A single turn carries every row of the set below to another of its rows. Some are shown first; where does it send the rows asked next?
fibab: [ 14.3  19.3 -13.9  12.6   3.7   4.2  -6.0   1.3  35.7  -6.4   7.2  -2.0
 -19.6  18.4  25.1  30.3  -7.6 -15.3 -29.3  -7.1   7.9  31.2   2.1 -18.0
 -35.5 -32.7  -9.5 -28.5  -1.9 -19.7 -19.2  14.0  32.2  -7.6 -12.1]
novit: [ 21.2   4.5   4.7  -7.7  22.0  20.1   8.5  32.6  18.3 -23.1 -18.8 -22.9
  -2.2  32.3  37.6  -4.2 -17.8  11.8 -10.2 -15.5  21.8   3.2   0.0 -18.0
  -6.8  24.7 -12.6 -47.1  -9.1  -4.8 -11.2  -2.2   4.5   2.9 -12.6]
Gudav: [ 29.1  32.4 -11.4   5.7  -7.5  43.0   3.8  -7.5  15.3 -10.7  23.1   3.6
  -3.6  -6.1  26.5   0.5   1.2 -26.0  -3.6 -18.5  25.9  22.9  10.5 -21.0
  14.3 -20.7   5.0 -38.6 -33.3   6.6 -23.1   5.6  15.6  32.7 -17.1]
ven: [  0.8   7.6  19.0  -7.1  29.5  22.7  10.8  -5.7  -0.1 -21.4 -18.5 -25.9
  -5.5   9.7   0.3  -5.3  -9.5  -0.3  14.8 -23.6   5.6  -2.9   1.2 -15.4
  29.0  12.5  27.9 -17.4   7.4 -27.3 -36.9  14.7  13.3   9.0 -21.0]
kom: [ 32.7  21.8 -12.4 -13.9  -7.5  30.5 -18.8 -25.7  -2.5 -23.8  16.3 -17.8
  -5.2 -15.5   0.8  14.2  15.7 -30.9   3.4 -20.7  -3.2  -5.5  25.7 -11.8
  -0.3  -9.1   2.4 -15.1   9.4   6.0 -30.8  18.8  14.8   0.0  -5.0]
Lubor: [-12.2  17.6  30.6   0.5  14.3   6.0 -24.5  22.5  22.8 -33.8 -13.1 -27.6
  -6.2  16.9  27.2 -22.5   8.4 -12.0 -19.1  18.2  -4.3   9.6 -13.8 -13.3
  -8.3  15.9 -13.9 -31.5   1.1   4.6 -34.5  -8.5  28.1   0.8  -4.5]
meka: [ -2.3   3.3 -13.4   6.6  13.3   3.6 -10.1   6.3  40.0 -44.9  -2.1   1.1
 -33.9  28.5  27.6  -4.2   2.8 -14.9 -16.9  -1.4  25.9  12.7  -9.8 -48.8
 -15.6  -0.7  -1.2 -19.1   0.8   7.0 -11.8  -4.2  -8.2  -6.5 -31.8]
tokas: [  7.1  15.1 -16.2  -0.3  -7.4  51.7   8.1   8.7  11.7 -18.9 -20.9 -29.0
   2.9   6.2   5.1   4.4  12.9 -12.6  10.7  -4.4  34.5   3.5  31.8 -12.1
 -16.7  -8.8   4.6 -34.6   9.6   1.7 -30.6  28.4  13.3  33.8 -11.9]
Gakib: [  7.0  25.2  16.9 -14.9  25.9  15.1  -0.8  -5.1  -1.6 -13.2 -22.3 -20.5
 -14.0  14.1  -4.4  -4.8  -7.1  -4.6  12.9 -25.6   3.4   0.5  11.0 -23.4
  32.3  10.5  29.1 -21.4   9.2 -16.2 -47.8  11.6  17.5  12.9 -16.0]
pomed: [  6.4 -16.2   7.0  11.9  39.6  -1.4 -28.4  -5.5  27.3 -18.7  -1.5 -13.2
 -33.2  -2.9  26.1  -8.5   2.5  -2.7  -5.8   4.0 -10.5  12.0  13.2 -17.8
 -39.2 -10.4   7.3 -26.0 -11.8 -22.5 -10.0  -1.4  33.1  -1.4 -33.3]
Fasot: [ 15.7   3.4   1.5 -13.8  21.8  24.9  12.5  21.7   5.3 -21.9 -17.3 -28.0
 -13.2  37.2  28.2   0.2 -15.3   1.8 -11.8 -24.9  24.3   7.3   5.9 -20.8
 -10.5  28.6 -13.7 -43.5  -8.4  -1.8  -5.6   2.2   1.8   1.8 -14.6]
boba: [ 11.6  -6.5   8.5  16.9  34.4   0.8 -32.7 -16.3  25.9 -14.2  10.2 -14.2
 -21.5   0.5  30.9 -14.3   9.4   5.2   3.5  10.6 -14.3  21.2  -0.9 -21.6
 -26.8 -18.4  10.2 -11.7 -18.4 -12.5 -28.9  -1.0  28.6 -11.2 -28.5]
fizit: [ 31.3  19.1   1.9 -21.6  -6.7  27.5  -9.5 -21.9  -9.8 -19.7  15.1 -19.7
  12.1 -22.3  16.5  -0.6  21.4 -17.9   2.4 -19.1  -3.6 -11.8  13.9  -1.1
  -1.5 -14.7  -1.7 -24.1   8.5   1.8 -41.5   6.7   8.7   6.6 -10.3]
mek: [  0.0   9.7 -12.5  14.6  14.9   1.0  -4.1   2.0  45.1 -49.4   0.6  -8.2
 -28.0  21.7  18.3 -15.6   2.4  -9.5 -17.8  -1.6  19.0  14.7 -10.1 -53.5
 -24.0 -11.0   0.3 -16.9  -7.4   3.1  -9.9  -2.2  -6.3  -0.8 -28.3]
Mosoz: [-12.0  18.9  23.7  -2.1  14.6   1.4 -29.0  15.3  21.0 -23.9 -16.1 -14.3
  -6.1  12.1  18.1 -36.5  15.9 -12.9 -26.1  17.9   9.9   8.2 -14.2 -31.0
  -5.2   9.9 -11.4 -32.9   7.6   4.1 -35.6  -7.8  23.6  -4.8  -6.1]
Pas: [ 23.7  -0.8   1.2 -14.6  24.6   8.9  14.2  26.2   4.4 -20.3 -15.5 -20.7
 -10.5  25.0  34.4  -5.6  -7.8   9.4  -4.6 -18.9  24.8  -5.6   4.7 -20.4
  -9.6  23.1  -5.1 -54.8 -10.5  -0.3  -9.0   3.3   0.6   7.5  -4.8]
zeli: [  8.7  18.0  13.0 -21.0  24.6  24.0   5.9   1.9  -1.9 -15.6 -22.3 -14.7
 -11.7  16.8  14.0  -1.2 -11.0 -12.2  10.9 -14.5  10.4   8.7  19.4 -12.6
  37.9  16.7  29.6 -31.3  10.3 -18.6 -31.9  22.2  23.9   8.7 -20.2]
vef: [ 12.7   8.1 -16.0   9.3   2.0  -7.1  -5.7  -4.0  41.5 -10.3   5.6  -1.9
 -27.7  11.8  28.6  31.6 -11.9 -15.4 -34.3  -4.3  15.6  27.7   9.0 -11.1
 -15.9 -29.9  -5.0 -25.3  -7.4 -15.1 -25.2  22.5  34.7  -1.5 -11.6]
Giva: [-20.6  16.3  24.1  -1.9  13.6   1.9 -26.1  16.1  23.7 -19.8 -19.6 -20.6
  -6.4  16.0  20.2 -31.8  15.4 -16.4 -18.1  12.6  -0.7   6.9  -5.5 -13.8
   5.5  25.2  -7.8 -27.7   4.9  -1.0 -42.2   8.4  19.7   2.3  -2.3]
vazu: [ -2.0  -0.5 -14.9   3.3  -1.6  44.0   7.6   6.1   9.3 -23.5 -16.6 -33.5
  -5.4  -2.0  10.5  -0.2   5.3  -7.6  10.0 -10.9  32.3  -5.3  38.6  -7.3
 -11.2  -6.4   8.0 -33.2  -1.5   9.2 -25.7  32.5  11.4  34.8  -7.9]
repef: [ -7.3   9.8  -9.7   8.2  15.4   6.8  -1.2  11.4  43.2 -46.0  -2.0  -3.5
 -31.6  23.2  11.8 -11.3   8.0  -8.9 -12.8  -0.1  21.0  11.0 -18.1 -45.6
 -25.4  -1.4  -1.5 -26.3   0.7 -11.5 -11.2   5.9 -17.5   2.6 -25.3]
fisil: [  7.3   7.3   1.8  -5.1   2.4   4.0  -2.8 -24.6  14.5 -17.7 -10.5 -14.9
 -19.4 -13.8  16.7  -8.8  15.5 -28.2  10.1  -5.9  -5.0  27.9  -0.1 -12.5
  14.7 -49.2 -25.0 -30.6 -22.8 -34.8 -13.3  13.0  27.3  20.4  -5.8]
lub: [ 20.1  37.7 -14.1   3.3  -1.0  45.2  -1.4 -10.2  22.5  -6.7  12.7  18.2
  -9.3  -7.9  27.3   5.9   0.8 -19.3   1.2 -14.4  22.0  36.5   9.3 -23.8
   9.0 -25.1   4.6 -26.1 -29.1   2.7 -17.6   9.7  13.5  30.8 -17.8]
riz: [ 20.4  32.6  -9.5   6.2  -3.6  34.8  -2.1 -12.2  12.7  -6.4  11.1  10.3
  -9.1  -9.8  31.1   0.8   4.5 -15.1 -14.7  -9.0  24.9  24.3  15.4 -17.6
  15.1 -26.5  11.1 -30.8 -38.2  14.9 -17.8  13.2  18.6  33.7 -16.7]
Zepu: [ 11.9   6.9 -18.2  19.3  -1.0   7.9  -1.1 -17.0  34.0  -9.9   6.8  -8.0
 -31.1  21.2  28.1  23.2  -9.4 -17.1 -33.5   1.1  14.3  40.0   8.9 -18.2
 -21.8 -29.6  -7.0 -32.3   1.7 -11.8 -17.0  14.8  36.9   4.2 -19.5]
tiba: [ 31.0  22.9  -4.2 -13.5  -3.2  21.0 -17.6 -25.0  -0.7 -19.9   9.5 -17.4
   1.7 -29.1  -1.9  11.8  15.2 -14.7   2.1 -28.0  -9.2  -5.4  14.1  -2.5
   4.7 -11.9  -8.7 -28.1  14.3   3.3 -38.3   2.9  10.7   5.0  -4.1]
zok: [ -5.0   4.5 -11.8  10.3  20.3  -5.4  -3.7   6.7  34.3 -46.9   8.3  -6.8
 -33.6  24.1  16.0  -6.5   7.7  -6.8 -23.5  -4.7  18.3   7.5  -9.3 -47.3
 -13.7  -4.9   0.8 -17.9  -3.0   1.4 -10.5   9.3 -19.1  -2.7 -17.8]
Zazep: [  1.9  -1.8   8.8  12.9  34.7   6.0 -29.7 -12.1  25.4 -18.8  14.1 -17.9
 -36.1 -14.2  19.3 -14.5  -7.4   5.0   0.5   4.0 -12.5  33.1   6.1 -23.4
 -32.7 -22.9  -5.0 -29.7 -10.6 -18.2 -35.7   7.1  32.5  -2.8 -32.4]
gake: [ 21.9   9.1   3.7 -10.4  25.0  28.4  12.9  28.6   3.0 -15.2 -15.7 -17.1
  -2.6  22.6  37.0  -9.1 -17.3   7.0  -3.2 -16.7  20.0   6.2   7.0 -27.4
 -18.9  26.8  -3.2 -48.4  -3.1  -9.3 -13.1  -0.1  -3.2  11.1  -8.6]
Mudi: [ 22.1  26.3   3.1  -9.1   7.2  40.1 -13.0 -14.7  -8.6 -20.3  13.9 -20.0
   4.5 -24.3  -5.2  -1.2  14.1  -7.9   1.9 -26.6   1.2  -1.5  19.4 -12.2
   3.5 -14.2  -5.3 -26.6  24.0  13.3 -42.0   5.4  11.1  -1.0  -7.2]
lur: [ 13.8  14.7  14.3 -11.1  -4.4  10.0 -13.1 -12.7  14.8 -22.8   2.7 -17.1
 -23.4  -3.8   7.2   0.0  17.0 -21.5   3.8 -10.7  -4.9  23.9  -0.6  -8.3
  11.1 -60.6 -28.6 -39.3  -5.2 -29.2 -11.8   4.6  25.6  24.2  -2.6]
Kol: [ 15.1  -6.3  19.2  13.9  32.2  -3.9 -24.6 -10.7  31.3 -27.9  14.0 -14.1
 -32.9 -11.2  20.0 -20.7   2.1  -2.6  10.6   0.7  -8.9  31.0   2.7 -28.2
 -32.3 -20.4   3.9 -22.3 -12.8 -12.7 -23.8  -5.1  32.4   4.2 -32.4]
vozar: [  3.4  16.1  16.3 -22.5  29.8  17.8  -3.2   7.5   6.3 -21.0 -26.1 -24.2
 -16.4  14.9  -3.7  -3.1 -18.5   5.3  14.9 -20.8  11.4   8.0   1.8 -25.2
  25.8  18.2   8.2 -24.3   9.4 -20.4 -50.4  13.2  26.0  15.9 -20.1]
rup: [ 18.8  24.4 -11.7  -2.1  -7.6  45.7  -3.4 -11.0  12.5  -6.8  15.3   6.5
 -16.7  -5.3  34.5   5.4  -1.7 -32.0 -10.4 -16.6  27.8  25.4  18.9 -19.1
   5.3 -21.8  -0.3 -35.2 -34.3   4.2 -19.2   1.8  17.0  37.5 -20.8]
sig: [  1.3   5.1  -7.8   0.4   0.2  50.1  12.1  13.7  16.3 -25.8 -10.9 -33.7
   1.0  13.8   5.0  -5.6   6.5  -9.9   7.9 -18.3  36.3  -3.7  37.6 -12.3
  -9.6  -9.3   8.5 -27.9  10.7   3.2 -29.7  30.5   8.5  28.5 -18.9]
lubiv: [  9.1  -1.4  -9.4   7.5  -7.5  55.5   9.6   5.4   8.5 -19.2 -11.7 -24.4
 -10.8   9.5   7.5  -2.2  10.3 -12.4  10.4 -16.1  38.2  -8.7  31.1 -10.1
  -8.3  -6.6   6.1 -38.9  11.1   9.2 -21.9  27.0   8.3  26.3 -23.1]
Miba: [ 11.8  16.0   9.2 -15.1  -5.2   7.4 -18.3 -10.4   8.4 -13.2  -2.1  -3.4
 -15.9 -15.4   3.7  -3.4  13.1 -23.6   8.0 -17.4   7.3  20.7  -8.1 -20.7
  11.4 -50.6 -30.4 -46.1 -16.6 -26.9 -14.4   5.9  34.3  25.4 -11.3]
kefi: [ 41.7  26.9  12.3  -8.6  -2.6  34.5 -11.8  -9.1  -4.1 -26.8  17.9 -19.9
   2.2 -25.4   3.2   6.5   2.7 -20.0   6.6 -26.4  -2.2  -2.6  14.3  -8.8
   7.6  -7.0  -2.7 -18.4  11.7   8.3 -43.5   3.1  13.5   3.9  -9.6]
Lil: [ 15.8  14.9  -2.1  -4.0   4.0   8.9 -11.2 -21.1  15.3 -18.5  -3.0   1.9
 -36.5  -3.3  15.9  -2.9  19.9 -24.3   0.1 -11.4 -13.5  14.6  -5.0 -16.1
  13.7 -45.0 -29.3 -40.0 -21.5 -23.1   6.5   6.2  22.0  17.0  -6.1]
Bamom: [ 10.8   9.3 -19.4   9.5  -5.2   5.9  -3.5  -9.5  41.0 -11.3  10.4  -8.1
 -22.9  19.1  31.9  24.5 -15.8 -14.7 -23.1  -7.6   8.3  32.2  11.5 -13.7
 -22.9 -43.1  -8.3 -34.7  -0.3 -18.6 -22.2  13.9  36.3   4.9  -7.9]
Zolan: [  9.5  -2.9  15.1  12.2  35.7  -7.3 -36.1  -4.5  23.3 -16.0   3.6 -20.4
 -25.0 -10.3  24.4 -20.1   8.5   1.6  -0.2   8.1 -10.7  26.4   6.3 -18.2
 -31.2  -8.8   5.4 -31.3 -21.7 -16.1 -29.2   3.4  28.1  -6.2 -38.0]
nozip: [  2.7   8.9   8.0  -3.0   3.8  -2.9 -18.9 -15.1   9.2 -18.7  -8.0  -8.1
 -21.5 -16.7  12.3  -8.0  18.0 -18.1   6.6 -14.8 -11.4  22.9   0.2 -16.5
   7.7 -53.7 -27.6 -36.9 -14.3 -28.3  -2.6   8.7  20.3  21.8 -15.5]
suf: [  2.0  19.2  31.4 -20.2  21.1  21.4   3.2   1.9  12.6 -28.5 -24.8 -25.1
 -13.7  19.2  -5.6 -14.5 -10.7  -0.1  13.9 -17.9  13.8   9.8   8.5 -16.8
  25.6   7.5  27.1 -19.4  16.3 -14.5 -39.4  14.7  24.1  15.6 -20.5]
seti: [-17.6  15.9  21.9 -10.3  17.3  -2.4 -10.4  11.7  28.4 -26.6 -22.9 -18.4
  -3.9  20.7  22.4 -25.2  22.0 -18.6 -23.1   5.5   0.5  -2.4 -16.2  -8.8
  -2.6  19.4 -14.6 -18.5  -3.4  -3.0 -36.3  -1.6  23.5  -2.8  -5.8]
meru: [-17.6  14.1  15.6  -1.5  16.8  10.1 -17.7  15.5  15.4 -36.0 -16.2 -19.1
  -5.2  14.5  23.6 -28.3  21.9 -19.5 -26.5  20.0   0.5   0.9  -6.2 -16.0
  -1.6  33.7  -5.8 -27.2   0.1   4.9 -23.7   7.8  17.8  13.5 -20.5]

Miba goes to vozar
Gudav goes to novit
seti goes to fisil
Now find these:
riz goes to Pas
Giva goes to nozip
gake goes to fibab
suf goes to Kol
rup goes to Fasot
kom goes to meru

